Here are some numbered points:
[ 70  24  43  76  62   8   9  44  -1  -1  13  22   3  63  66  67  52  -7  39  44  -8   8  46  29 -26 -29   9 -39 -37 -21 -12 -28  25  31  39  22 -56] 0
[ 18 -46 -22 -18 -55 -42  22  -5  21 -33 -31 -13   4 -72 -38 -48   5  -9 -52  33 -30  -6   9 -38 -16  40  14  46  -7   3  15  42 -52 -20 -33  31   9] 1
[-60  41   3 -43 -50  11 -13 -49  30  37 -59  -3 -18 -24 -33 -44  14  -1  16 -54  49  12 -35 -30  21  -3 -28  37  46 -45   6 -11  -6  -9 -22  31   8] 2
[ 46  10  35  53 -29 -25 -19  61  12 -13  18  55   6 -19  60  26  27  49  32  21 -21  18  23 -49 -50 -32  40 -14 -32 -12  42 -22 -30  57   6   9  25] 3
[ 64  43  84  -1  42  26 -11  26  73  37  39  64  30  24  63   2  23  14  71  26  18  54 -36   2 -12 -49  -2  39   2   8  28 -22 -18  29 -36 -30 -36] 4
[ 10  57  67  19  35  15  59  85  -8  55  25  63  84  47  66  25  41  83  14 -37   8  31 -36 -13 -28  14  30 -53   6 -22  31  45  -4  32 -13  -3  42] 5
[ 27  42  25  29  71   9 -21  63  15  43 -18  30   5  32 -20  63  12  24   4   0  34   0   0  53 -19 -44  35 -12  29 -39  14 -28  19 -53  40 -15   8] 6
[ 26  -9   1  68  12  23  16  18  -2 -20  32 -27  51 -41  15 -12  31  18  17  34 -29 -17  54  -7  23   7  13 -24 -38  23 -44  45 -52  -3 -32  14  20] 7
[  2  -8  66  55  49 -40  19  38  33  12 -14 -14  -4  39  14 -14  30  11  41 -21 -32  48  41  42 -49   3  19  15   2 -38 -37 -17  28  -6 -44  13  -4] 8
[-71 -62 -40 -18 -51 -53 -14   6 -33 -10 -33   4 -17 -86 -21 -51 -44 -12 -86 -39 -36 -16  22 -12 -31  23  45  12  41  -6  45  23 -43  10 -22  -3  33] 9
[  4   9 -48 -20 -37  16  -4   8 -58 -42 -51  -4  -7  -4  16  12   4  10  34  22  10 -41 -18 -28  48  -2  15 -42 -39 -33 -18  -7   4  48  17  -1  31] 10
[-25 -25 -58 -53 -31 -56  18  24 -38  -9  -1 -48 -30  -9  16   1  15  21 -30  -8   5 -49 -37 -22 -49  33  35 -31   8  21 -32 -11   7  22  21  37  50] 11
[ -57 -108  -96 -127 -117  -72  -48  -76 -102 -124  -52  -94 -126  -47  -82 -118  -54  -88  -71   27  -24   -6  -46  -20   24   36    7  -20  -39   34  -12  -28   48    3  -33   31    0] 12
[ 28  15 -30  10  27   5  55 -51 -12 -25 -21  49  28  23 -15   0  22 -53  24  37   5 -37   2  13  -7  44 -46 -16 -25 -26  46  33  25 -27  -8  13 -55] 13
[ -21  -58  -32  -11  -79  -33  -88  -48  -13 -100   -6  -60  -53   -8  -21 -105  -35  -89   -3   24  -19   10   23  -27    7  -36   -1   41  -44   39  -22  -11   41   26  -49    3  -43] 14
[ -60  -43  -77  -10  -83  -62  -65  -63  -92  -93 -111  -18  -39  -88  -27  -23  -29  -37 -105    5   14  -16   59  -23   -2  -14   -9  -37  -36  -44   45   17  -28   41   38   37   22] 15
[ 70  -6  51  16  11  20 -22  74 -23  62  52  57  16  32  -5  72  19 -25  15  38 -30  15  -2 -16   4 -43  44 -52  37  19  22 -21   7 -33  37   5 -49] 16
[  9  15 -36  17  10 -36  -4   5 -30 -13  -4  -8   1 -23 -33 -36 -29   3   8  35  45 -44  51  29 -44   9  15 -22  -7  -2  -4   7 -17 -48 -34 -26  27] 17
[-59 -44 -50  30  24   6 -59 -32  10  11  33 -60 -39 -58   9  18   4  12  35 -40 -26 -23  43  29   6 -42 -15  12  12  43 -50 -12 -35   4  26  -3  26] 18
[-55 -42   0 -33   4  12   1 -19  11 -78 -54 -68 -63  12 -49 -40 -47 -63 -27 -18  -3  29   7  28  51  17  11  35 -47 -13 -44 -36  45 -27 -23   1 -43] 19
[-24 -36 -38  27  42  19  16 -26 -27 -17 -16  20  31  19 -22  36 -54  -3  -3 -17 -38 -37  36  44  25  13 -37 -31 -16 -12  16  43  27 -19  48 -42  -2] 20
[ 29  44  24  49  31  -9  47  16  52 -17 -41 -29  49  28  26 -36   7   0  25  14  39   4  30  19 -31  34 -13  64 -33 -48 -38  46   7  -2 -51 -20 -21] 21
[ 40  51  14  -8  32  35 -30 -13  71  41  45  64  -8  48  45  34  -1 -15  41  35  28 -17 -39   2   0 -46 -38  48  13  26  44 -23  37  12 -10 -20 -44] 22
[ 35  44   7  43 -14  23  43 -33 -23 -23  52 -32  43  49  41  20   3 -10  68  10  37 -10  27 -28   0  36 -49 -36 -33  42 -44  11  35  18  -4 -10 -32] 23
[ 81  -1  83  22  43  57  48 -10  66  26  39   9  41  40  12  69  12   0  -1  42 -44  47  -8  10  27  20 -42  30  -2   9 -31   7  14 -14  38 -20 -38] 24
[-15  38 -50 -17 -47  -5   3 -42 -57 -46  10 -39 -61 -57 -46 -56  32 -22 -40  21  58 -28  14 -12  29  31 -10 -31 -14  29  10 -48 -45 -20 -34  47   8] 25
New points follow, each followed by the numbers of its two nearest points above, looking only along the 2 directions in which the numbered points spread most, nearest first.
[-22  23 -19  -8 -34   3  -8  39  57  35 -31  47  64   6   6  35 -36   3  38 -31  18 -28 -19 -43  -9 -13  25  40  12 -37  56  60  -3  -8  20 -39  -3] --> 7 3
[-19   0 -34 -23  52 -18  18 -18 -16 -22 -13 -16  44  -7  49  11   6  49  36 -14   3 -49 -40  43 -32  18 -20 -11 -38 -11 -35  33  -3  49  17  13  43] --> 7 20
[ 60  18  16  -5  23  73 -13  49  40  41 -20   5  86  56  78  53   5 -11  28  30 -13 -15 -36  -3  46 -43  16   9   9 -53 -21  55  27  55  16 -24 -42] --> 0 4
[ 29 -39  -3  -9   8   5  -1  33 -20  22 -15   3 -10  28 -23  45  51  17 -47  27 -49  -2 -19   9   8 -17  31 -34  23  -8   0 -20  25 -38  42  61   8] --> 7 20
[ -3 -57 -18 -24 -53   9 -58 -38   7 -16   2 -14 -74 -79 -18 -60 -65 -29 -67  32 -14  23   2 -23  61 -17 -10  29  20  40  28 -44 -52  21 -29 -32  -3] --> 25 1
[ 46  13 -32 -11  41  60   4  62 -14 -18  59  35  12  -3  63  35 -21 -20  17  24   7 -47 -26  18  49  -6  30 -23 -36  39  11  -2 -20  46  21 -42 -44] --> 8 21
[-22  14  21  -7 -54  15   9  36  28 -57  -2 -24 -18  24 -26 -59  -4 -19 -33  -6  26  41   3 -36  17  20  43  30 -43  11 -13 -16  41 -24 -49   8 -21] --> 2 18
[ -98  -88   -9 -100  -34  -42   -1  -75  -22  -89  -22  -25  -89  -85  -83  -70  -96  -75  -49  -44  -19   48  -41   17   22   38   -7   30  -23   33   30  -22  -10  -30    6  -42   -4] --> 14 25
[  5 -64 -56 -45 -78 -70 -59 -49 -13 -20 -64 -61 -67 -87 -54  10  19 -30  14  32 -32   1   8 -42 -36 -13   5  24  19 -21 -21 -37 -51   0  34  54  16] --> 25 1
[-13 -83 -54 -40 -60 -40 -13 -27   2  -1 -41 -11 -17 -48  -6 -76 -86 -18 -19  18 -49 -22 -22 -33 -11  12  -5  48  47 -11  31   6 -12  48 -40 -49  28] --> 25 1
[-38  13 -61  12 -58  -3 -43 -61 -55  -5  29 -58  -9  15 -34  31   6 -46  37 -11  28 -46  24 -30  13 -24 -41 -25   8  39 -36   0  29  -8  40  21 -23] --> 2 18
[ -5 -50  47 -13   7  41  -2  26  -1  53  -2  49 -31  -5 -38  54  29 -15  51 -13 -54  27 -27   4  26  -9  18  -4  46 -21  53 -39 -22 -47  37  19 -27] --> 7 8
[  8   7  38  45 -10   0 -31  44  49  -5 -49 -16 -32 -39 -10   8   5  19  -7  15  20  32  41  -5  -2 -32  35  45  -8 -43 -10 -43 -40 -26  10   9  30] --> 7 20
[  7  58  -8  15  16   4 -29 -17  24   6  62  26 -16  61  41  53  55  57  16 -17  35 -30 -21  -2 -24 -49 -37  10 -11  35  11 -39  35  22  20  30  44] --> 8 16
[-54 -11 -66  -9  -4 -61   2  19  -2  31  31  -2  15  11 -59 -40 -21 -72  10 -32  -9 -49  -7   3 -38   8  36  16  40  42   1  39  23 -35 -22  -1 -50] --> 2 18
[120  60 120  69 103 127 127  90  45  87 127  42  48 122  65 106 127  35 127  16 -26  14 -12   4  35  39 -11 -36  -9  41 -45 -37  18 -28   2  32 -56] --> 4 24
[  8  33 -57  -8  -6 -20 -46 -35 -11  -6 -53 -35 -33 -40 -44 -59  41  35 -45  27  37 -48  16  27   5 -23  -5  19  17 -43 -18  -4 -15 -35 -38  69  41] --> 1 10
